128 stands for zero in the data rows.
Here are some numbered points:
[ 99 140 152 184 119 145 136 132 180  91 154 122] 0
[201  86 117 120 152 165 128 211 172 139 129 164] 1
[ 94 159 112 127 161 159 134 127 106 142 141 119] 2
[144 141  91  96 180 146 111 158 127 128 165 133] 3
[136 170 126 185 158 175 171 151  98 166 106 188] 4
[149  93 153 113 117  94 101  70 156  85 148 107] 5
[205 110 113  61 184 120 124 105  91 154 128 163] 6
[185 130 115  66 150 146  67 137 112 119 121  94] 7
[ 78 122 149  93 105 126 118 102 101 101  96 137] 8
[161 154 110  65 101 153  56 177 106 151 143 126] 9
[152 140 122 132  66 164 124 207 130 145 122 113] 10
[144 147 166 142 136 110  90  68 167 120 177 174] 11
[184  28  73  74 162 133 143 160 107 117  92 136] 12
[ 81 208 108 161  95 138 125  95  90 110 140 104] 13
[141  63 141  85 115  97  77 119 133  54 121 117] 14
[169 138 162 139 145 128 125  96 148 154 134 165] 15
[109 138 129 121 110 113 110 144 129 116 104  94] 16
[137 132 115 124 198 175 123 162 117 136 176 128] 17
[146 146 140 146 101 139 132 153 148 142 125 150] 18
[147 114 120 108 160  98 159 102  97 140 123 131] 19
[153  84  98 119 169 173 166 177 109 156  99  87] 20
[159 130 130 127  81 140 131 203 171 127  81 177] 21
[109 141 157  99  85 115 137 102 108  85 103 120] 22
[ 86 169 133 178 108 139 194  89 101 146  98 141] 23
[121 139 115  98 146  96 153  68 111 109 115 184] 24
[153 140 121 147 121 117 149 172 106 159  80 148] 25
[146 100 114  59 127  59 125  62  90 162  83 132] 26
[121 104 112 117 178 109 176  85  70 100 138 123] 27
[ 66  68 136 110 146 140 151 141 126  99 137  93] 28
[131 158  98 105 129 130 156  97  88 151 106 152] 29
[217 169 122 104 124 110  98 167 137 175 120 158] 30
[157 148 184 101 147  90 121  87 148 131 148 183] 31
[143 148 147 160  56 126 133 177 163 118  86 127] 32
[114 171 157 135 119 139 118 108 140 126 192 166] 33
[150 200 145 207 129 154 189 147 168 183 132 156] 34
[116 106  76  92 167 167  94 120  88 107 132  93] 35
[162 223 136 116  90 111 100 150  95 155  87 150] 36
[134 191 132 104 117 175 102 145 119 169 110 113] 37
[125 141 120 104  97 118  82 143 101 116  94 113] 38
[104 138 142 129 105 149 123 136  45 124 113  94] 39
[136  98 139  95  95 136 100 150 116 108 117  87] 40
[ 96  53 146 120 177 187 128 154 141  83 137  84] 41
[ 88  83 127 199 146 155 167 103 171  97 129 119] 42
[125  83 118 153 113 127 179 138 156 134  75 115] 43
[117 145 153  67  87  95 138 109 110 114  91 157] 44
[179 139 158 104 148 108  87  94 160 148 187 159] 45
New points follow, each followed by the numbers of its three nearest points above by angle, seen from the average point of the numbered points, smallest number first.
[133 125  57 118 121 194 151 165 131 151  83 125] 10 20 43
[136 193 124 127  90 130 135 139 111 167 107 123] 13 36 37
[105  81 131 114 187 120 197  74 179 132 149 135] 19 27 42
[ 56 119 129 135 141 182  88 168 151 117 161 101] 0 28 41
[128 216 119 116 107 124 102 121  94 128 117 148] 13 36 37
[166  67 162  99 148 139 134 106 131 139 136 155] 6 12 15
[121 159 128 145  92 128 124 157 111 115  93 117] 16 32 38
[ 93 107 110 121 188 175 137 120 126 125 152  79] 2 35 41
[ 95 152 123 195 100 109 178 112 123 128 125 124] 13 23 42
[100 158 130 156 136 119 161 137 100 119  89 100] 13 23 39
[136 118 148 129 137 157 113 152 141 143 140 166] 1 17 18
[138 139 162 202 145 107 141 153 145 138 151 141] 0 18 34
[ 74 179  79 117 167 163  84 134  89 158 166 115] 2 3 35
[158 149 130  96 109 101  93 123  96 107  93 124] 36 38 44
[145  47  91  97 156 120 121 132 119 120 103 109] 12 20 35
[111 162 136 115 106 129 105  87 109 119 134 150] 8 13 33
[131 140 132 147 131 128 142 154  99 132 114 109] 20 25 39
[ 88  70 137 126 163 175  86 165 154 100 170  72] 28 35 41
[146  93 146 148 122  92 185 131 143 122  77 142] 25 42 43
[168 109 133 110 140 162 110 144 137 117 160 154] 1 3 17
[128  83 135  92 125  94 121  72 108 139 134 144] 5 19 26
[175  87 102 136 171 124 184  86 114 166 103 163] 6 19 27
[129 119  83 147 179 176 189 172 125 175 107 119] 4 17 20
[107 120 117 154 164 131 164 137 141 139 157 102] 2 28 42
[153 199 153 134  76 110 140 174 104 142  63 141] 25 32 36
